One turn moves every row onto another: examples first, then more rows asked:
zesu: [-19 -34  22  12   5   0   2   3  18 -10  26 -13]
bozap: [  6  17  -3 -27   4   2 -14   0 -20   4  20  35]
Litad: [ 10   6 -22 -14  19  16  -3  28  -8  -1  -9   6]
bal: [-16  12 -21 -10   1   6  -6  24 -10 -12 -12  26]
valal: [-19 -42 -23  -5   1   2  -3   1   7  17  -6   4]
Zezo: [ 10  16  -4 -26   4   0 -13   1 -20   5  16  35]
lif: [-44 -31 -15 -13  10  25  -9  -3   2  15  30  -1]
lepu: [-33  20 -14 -17   9  24 -10  21 -13 -12  15  21]
kobif: [-51 -30 -16 -10   1  17 -10  -5   2  10  22   9]
reb: [-19 -35  22  13   3  -2   2   3  18 -10  23 -11]
pivib: [ 17  15  -4 -27   9   3 -13   2 -19   8  17  29]
Masez: [-22 -13  40 -17 -14  -8 -12  10   5  -8  -1  25]
punu: [  0   7 -22 -10   8   7  -4  27  -8  -6 -16  17]
fes: [-29  17 -17 -12   1  13  -9  21 -12 -15   1  27]
vok: [-15 -10  46 -29  13  23 -13  11   2   3  32  -1]
nokif: [-20 -34  22  13   2  -3   2   3  18 -11  23 -10]
mes: [ 13 -24  36 -19   1  -4  -8  16   9   4  -9   6]
bafu: [-15 -40 -19 -12  18  21  -4   2   5  23  15 -12]
logal: [  8  18  -2 -29   9   7 -14   0 -21   6  25  31]
guzen: [-22 -34  22  13   1  -2   1   3  18 -11  24 -10]
Nuti: [ 16 -22  39 -23  12   8  -7  16   7   9   4  -5]
ginon: [ 12  17  -3 -29  11   8 -13   1 -20   8  24  28]
zatib: [  4 -17  43 -27  17  20 -10  14   5   8  22  -8]
Podaz: [-24  19 -13 -20  20  33 -10  22 -13  -7  23  10]
Farem: [ 14  15  -4 -26   6   0 -12   2 -19   6  15  32]
sitok: [ -3 -20  37 -16 -10 -11  -9  13   7  -3 -12  19]
mivo: [ 16  15  -3 -28  11   6 -13   2 -20   8  21  28]
fato: [-22 -34  23  12   3   0   1   3  18 -11  27 -11]
Fos: [-29 -35 -16 -14  17  27  -7  -1   3  21  26  -9]
laza: [ -8  14 -15 -21  27  34  -7  25 -12  -1  18   1]
vabo: [  6   9 -19 -18  27  27  -5  27 -10   1   5   0]
gibap: [-11 -43 -22  -8  11  11  -3   3   7  22   1  -6]
Bobib: [  5  18  -2 -27   6   5 -14   0 -21   5  24  33]
beb: [-47 -33 -19  -6  -6   6  -8  -3   4   9   8  15]
dimuk: [-23 -34  23  13   2  -1   1   2  18 -11  26 -10]
mel: [-30  -7  46 -26   2  16 -15   8   2  -4  30  12]
ful: [-33  -8  44 -21 -10   4 -15   8   3  -9  16  22]
mabil: [-18 -35  22  13   4  -1   2   3  18 -10  24 -12]
nalo: [-20 -34  22  12   4   1   2   3  18 -10  27 -12]
vatag: [-34 -38 -22  -4  -6   0  -5  -1   6  11  -3  13]

Bobib -> mivo
mabil -> guzen
vok -> mes
Now find these:
bal -> Podaz
valal -> kobif

One turn moves every row onto another: examples first, then more rows asked:
koni: [  6  14   7 -12 -14 -59 -29  12  13   6   3 -25  27   4   7   8  12  -6
  -7 -28   7 -37 -28]
Buz: [  5  11  -4  28 -16 -12 -18  -7   2 -20 -22 -18 -12  14  21 -22   5  -1
  -7 -39 -17  11  -9]
ferip: [ 11  10  -7  17  -5 -13 -13 -11  26 -15 -15 -22 -19   6  29 -16  -7   4
   6 -36 -21  10 -26]
femel: [ 26  26 -19  16   5 -20   9  11   0 -23 -14 -15   3   3   3 -11 -12  24
  20  -4 -14   5 -15]
lese: [  5  -1   0 -18   6 -10 -23  26 -10 -20   1  -5 -12  -7  23  -5  10  42
 -14 -38 -20   3  -9]
lale: [  1   1  -7  19 -18  -4 -21 -11 -22   4   6 -31   2  12 -11   2  13   3
 -25 -27   7   3  16]
Lak: [  1 -32   9 -29  20 -39 -17  15  21   8  15  -7  -5 -17   7  25 -16  -2
 -10  -7   1   0   3]
Ligo: [  4 -12  -1  -4   9 -48 -30  16  12   7  -3  -7  -7  22  -4 -26 -16  20
  31   3 -12   5  -3]
runif: [-26  -4  -3   2 -21 -16 -28  34  10   3 -11 -44  -1   5  22 -13 -10  -6
 -37  -1 -14  -8   2]
fipit: [  5 -10   2 -23   4 -23  -3  21  -4  -3   8  -3  17 -27  24  26   7  31
  -3 -21  15 -20  12]
fov: [ -4  30  -1 -16 -33  -4 -39  11 -10  -3  -7   4   9   1  11 -29  17 -14
 -15 -15   8  -3  -8]
Gofa: [ -8  10 -13  22  -1 -32   2  32  20   1  -9 -26  14   0   8   4 -17  10
  -8  27 -13 -10  16]
kip: [  8 -13  -6  19   9  -4   1   7  -3 -14 -31  -1  -2   3   6 -29  11 -23
  11 -23   0 -25  -2]
deva: [ 13  -5   2   4  -5  -7 -19  -7 -22  -1  11 -10 -13  -2  17 -21 -32  -7
 -22 -25   4  27  13]
Bomor: [ 17   4  36 -24  -7   8 -18  43   1   4  -7  -7   4  20  15  -2 -27 -13
  -3 -13 -13 -19 -23]
Nuled: [-18 -12  15  -5 -17 -35 -32   1  -2  27  21 -10 -12 -13  16   8 -13 -16
  -4 -26  -4  18  11]
zetu: [ -6  19  23 -11  -7   9   2  31  24  13  24 -15   8  -6  25 -18 -24 -11
   6 -23 -17 -14 -35]
gim: [-11 -23  26   5 -22 -23 -24   0  10  -6  -7 -28   5   2  23  -8  12 -20
 -22 -54  12  -8   2]
neka: [-16 -17  35 -20 -17 -44  -5  26  14  -5  -1 -30  28  -2  -1 -12   3 -27
  -3 -16  28  -5   7]
neme: [ 13  28  36 -38  -4 -15 -33  28  -6  -5   5  -2   1  13   5 -12  15 -17
  13 -14  -3  -1 -21]
tenu: [ 15  27  20   0  14  -7  -2  21  24 -16   9 -20  -3  26   2 -33   3  30
 -15 -10   8  20  -2]
Tor: [ 12   7 -13 -15  38 -18 -12   8  29   6   0 -23   2   7 -10   7   3  -3
   3   5 -15 -34 -10]
Tepom: [  4  18  -8 -22  20   8  -4  13  22   7  21 -30   0   4   4 -19  -6 -38
   8 -26  -6 -22 -19]
renen: [-15 -25  19   2 -15 -50 -35   0  20  17  -4  -4  12  17  20 -13  -7   7
   4 -15  26   2   5]
sebit: [ 12  21  26 -20  21 -11 -10  26  15  -3  24 -30  -6  33   1 -27   3 -24
  16 -23   9  10  -3]
Tiz: [ 44  -2   7  -7   1 -13  -7  30  26  -3 -10 -42  30  11  16   9 -15  22
   2 -16  24 -11  -9]
tob: [ -8   0  35  28  -5 -37   9  22  -7  -8  18 -19   4  23   9 -16   9  -1
  -8 -50   4 -15  -2]
mivem: [ 17   2  17 -20   2 -41   5  30 -14 -15   7 -11  34 -19  -4   4 -22   5
  22  -6  20 -18 -15]
labom: [ 13 -27  20   3  -9   0 -24  29  -6   8   6  -5  14  20  30  -9 -32 -20
  -3 -23  17 -22  11]
gifed: [ 14   6   0 -11   6 -43  14  28  11  -6   2 -23  30 -15  -6   6 -15  16
  27  11  16 -17 -12]
bugi: [ -6 -11  14  -8 -14  -6  -7   0  17 -14  -9 -40  -6   1  15  -7  23 -21
 -23 -53   5   6   5]
zibos: [-10 -22  30 -17 -13 -41  -2  25  13   5  10 -34  31 -14   4  13   0  -8
  -1 -21  31 -23   2]
Bera: [  5 -24  13  -9   1 -22 -21   8  16  -9  30 -29  12 -31  28 -44 -16   0
  -8 -11  23 -16  -6]
kupib: [-14   8  25   3   1 -21  -5  23  11  25  45 -15  16 -18  26   8   0   5
  24 -18  -9 -17  -9]
Dav: [  3  26   1  14 -20  -1   5  22  19   4 -16 -23  20 -18  17 -18  17  12
  30  -3   3  12 -12]
luz: [  5  17 -19 -12   3 -23 -13  -4  -3 -12  -3  -5   1 -13   5 -28 -23  -2
 -22  19  -7  23 -11]
dad: [ 19  25 -11  16  -4 -24   5  20  -8  -6  -7 -25   4   6   3  10 -33  15
  25  -4 -19  -3 -24]
Zari: [ -3   6   4 -20  15 -29  12  27  14  -6  20 -20   3 -14   0   8 -14  22
 -21  18  -6  25  -3]
nufi: [ 18   4  -6  24  13 -23 -16 -13  16 -29  13  -1   7 -21  17 -36  -2  18
 -10 -10   2  -1 -11]
Filap: [  6  -1  -7 -11  -6 -14  -6  13 -25  15  31 -44   6 -13 -21  -3   3   6
  15  -4   4 -11  17]

bugi -> ferip
luz -> Zari
Now find these:
Dav -> Tiz
zetu -> Bomor
kupib -> labom
runif -> lese
renen -> lale
Buz -> femel

One turn moves every row onto another: examples first, then more rows asked:
G: [ -6  18   0 -15 -17   1  38 -13  14  18   2   0  -7 -20   3  21 -21 -20
   9 -25   5 -11   7  14  -1  12]
J: [ 10 -18 -32   6  -3  14   0   4   0  33   5  -8 -40  -7  24   9 -14  -3
   5 -18  -8   1  -7  14  -5  27]
V: [ 11  26   2 -20 -15  16  18 -38  16  -8  -6   0   0 -29   4  14   1 -11
  -7 -35 -14   7  -6   3   0   1]
R: [ 15   9   4 -34   6  18  22 -23  14 -20 -17  14  -5 -24  15  26  -7 -14
 -24 -24   1   5  -3  11 -10  -6]
C: [-14 -18  38   3  28   9 -13  16  24 -10  27   5 -18  10   0  15 -21   6
 -27 -42  22 -18  -4  -9  -9  -7]
Z: [ -4   9  10  25  27  23   8  14 -20   8  33  -8 -28  32  26  21  27 -13
 -22 -19 -27   8   4   0   0 -13]
P: [ -1 -11  34  20  41  11 -11  15  25   6  23   1 -31  15  -6   2 -21   5
 -32 -29   4  -9   1 -16 -13   1]
L: [-10 -10  10  20   6  19  16 -10 -25 -19  32  -9   8   6   4  31  12 -33
  -7 -34  13 -10  16 -11  11 -21]
Q: [ 34  16   9   9  18 -29  13  13 -25   4  27 -29 -12   5  23  14 -10 -12
 -43 -51   5 -17  20   0 -20  24]
S: [  4 -15  23  22  27  25 -12  -2  22  -4  35 -10 -25   6  -2 -14  -8  10
 -38 -19  10 -12  -4 -27 -12   7]
B: [ -4  17 -14  -7 -15   6  12   5  10  40  11  -6 -33  -2  20  14 -13  -2
  15 -26 -17  -2  -4  21  -6  21]
U: [  0  -3   9  31  18  28  10 -17 -20 -17  30 -13  -4   7  14  17  36 -19
 -28 -27 -17   8  -2 -15  15 -13]
Y: [-15   1  11  14  15  13  14  21 -25   5  37  -3 -15  31  16  36   2 -28
  -1 -26   4 -10  22   3  -4 -21]
T: [ 34  10   8   2   9 -21  -3   0 -25 -17  29 -30  -3  -4  31  15   7  -3
 -48 -65   3 -13   4  -1 -13  19]
F: [  1  -8  -4  -5  11   1  45   0  12  20 -12   6 -18 -19  10  24 -24 -22
 -10 -12   9  -8   3  19   0  21]
X: [ -9 -22  27   5  14  22 -14  -1  21 -20  39  -6 -12   1   4   0  -8  11
 -32 -32  27 -21  -9 -19  -8  -1]
N: [ 24  -1 -24 -23  -8  32 -22 -19   2  -6  -1   0 -26 -11  29  11   4   5
  -9 -30 -15  14 -12   6 -15   0]
A: [ 12  25 -12 -12 -13  20  -8 -19  13  15   3  -5 -26 -11  21   7   9   8
  -1 -35 -36  16 -16   9  -4  10]
D: [ 33  14  15   1  16 -30   8   4 -24 -13  22 -24   0  -2  21  22  -7 -13
 -44 -65   8 -16  16   0 -16  15]
K: [ 35  12   2  10  11 -21   3   8 -26   0  35 -35 -15   4  33   7   4  -1
 -47 -52   0 -15   8  -1 -18  28]

D -> Q
U -> L
V -> G
Now find these:
P -> S
R -> F

One turn moves every row onto another: examples first, then more rows asked:
goka: [ -5   5   1  10 -22  -3   5   2 -22   0  -6 -10 -44 -54  14]
zer: [  0  40 -26  55  -4  -9  10 -20 -31 -40 -12 -14 -28 -35  27]
tig: [ -9  44 -16  50   7 -11   0  -9 -33 -41  10  12 -20 -34  37]
pur: [ 18  35  -1  35 -14 -10 -10 -35 -32 -59   9  22 -21 -16   9]
bof: [  3  33 -16  22 -10   0  16 -36  -7  -4 -25  -4 -39   9   3]
Zuvo: [ 29  10 -27  33  29 -14   1 -33 -26 -29  -7  28 -12 -24  10]
Kevaz: [  9   6  20  26  -8   1  22  14 -41 -32 -18   8   2 -28   9]
topim: [  4  12 -39  13   3 -15  -2 -21  -3  10   0   4 -41 -30  23]
zulot: [ 14  15   4  13 -25  -4 -13   2 -19 -30  15  31 -18 -42  39]
dup: [  2  29 -27  36  -2   4  11   2 -38 -28 -21 -12 -47 -39  31]
Roso: [ 18  23   4  14 -25  -1  -8  -3 -18 -25  20  29 -27 -43  40]
mefog: [ -6  32 -16  32   8   3   0  13 -40 -26   1  13 -39 -37  41]
rikuv: [ 25   7 -48  13   2 -10 -11 -15 -17 -16   8  27 -15 -33  24]
suzul: [ 16  28   6  37 -10 -15 -11 -36 -29 -61   0  23 -15 -15   9]
tapal: [ 15   9 -17  15  -1   2  15   2 -29 -12  14  31  19 -32  14]
pero: [ -7  30  36  32 -12  -7  18  -7 -12 -21 -14   9 -17  -5  27]
Fipa: [ 24  28   4  40   7  -3  26 -37  -9 -25 -13  23   6  -7  17]
dafuf: [  0  18  13  36 -18  -1   7 -39   1 -26 -27  -8   4 -11   9]
Fogit: [ -7  14 -38  -2 -18   6   5   3 -27   8   1   4 -24 -15  -2]
kuv: [  1  10   4  14 -15   0  12  -3 -25   1  -1 -12 -46 -58  15]
Rusa: [ 13  23 -25  -6 -12  -7   2 -25  -7   6 -14  19 -37   4   8]
tuda: [  9  16 -18  34  30 -17  10 -41  -9  -4 -18   5 -39 -24   9]
varo: [ -9  10  15  24  -2   0  -4 -14 -21 -29   3  23  25 -21   8]
niv: [ -5  18   3  33  -6 -14   6 -36 -33 -30 -23 -20 -41 -27 -15]
Nised: [ -1   7  -6   8 -31  15  -4 -15  -9 -12 -36 -14 -29  -6   7]
ziv: [-16  36  -3  22 -43 -13   0  -9 -12 -25  -6  -8 -22   6  15]
tibu: [ 22   7 -12  17  11 -18  22 -28 -21  -9  -4  22  18 -31  -3]
Rok: [ -2  11 -17  15 -39  -4   4  11 -42 -37  -9  -8  -3 -17  -3]
Fudis: [ 29  19  -3  17   2 -12  26 -39   3   1 -26  14 -16 -15  14]
Baro: [-10   0  -3  -4 -16  17 -16  11 -29 -15  -6  17  -8 -14   7]
ruki: [  6  11 -35  -7  -3 -13  -2 -15 -30  -5   7  26  -3 -13 -10]
kek: [  3  22  -1  35  -4 -10   9 -35 -40 -34 -13 -17 -40 -33 -18]

ziv -> Rok
tapal -> Fipa
goka -> zulot
Now find these:
kek -> kuv
mefog -> tig
tibu -> Fudis
Nised -> Baro
rikuv -> Zuvo

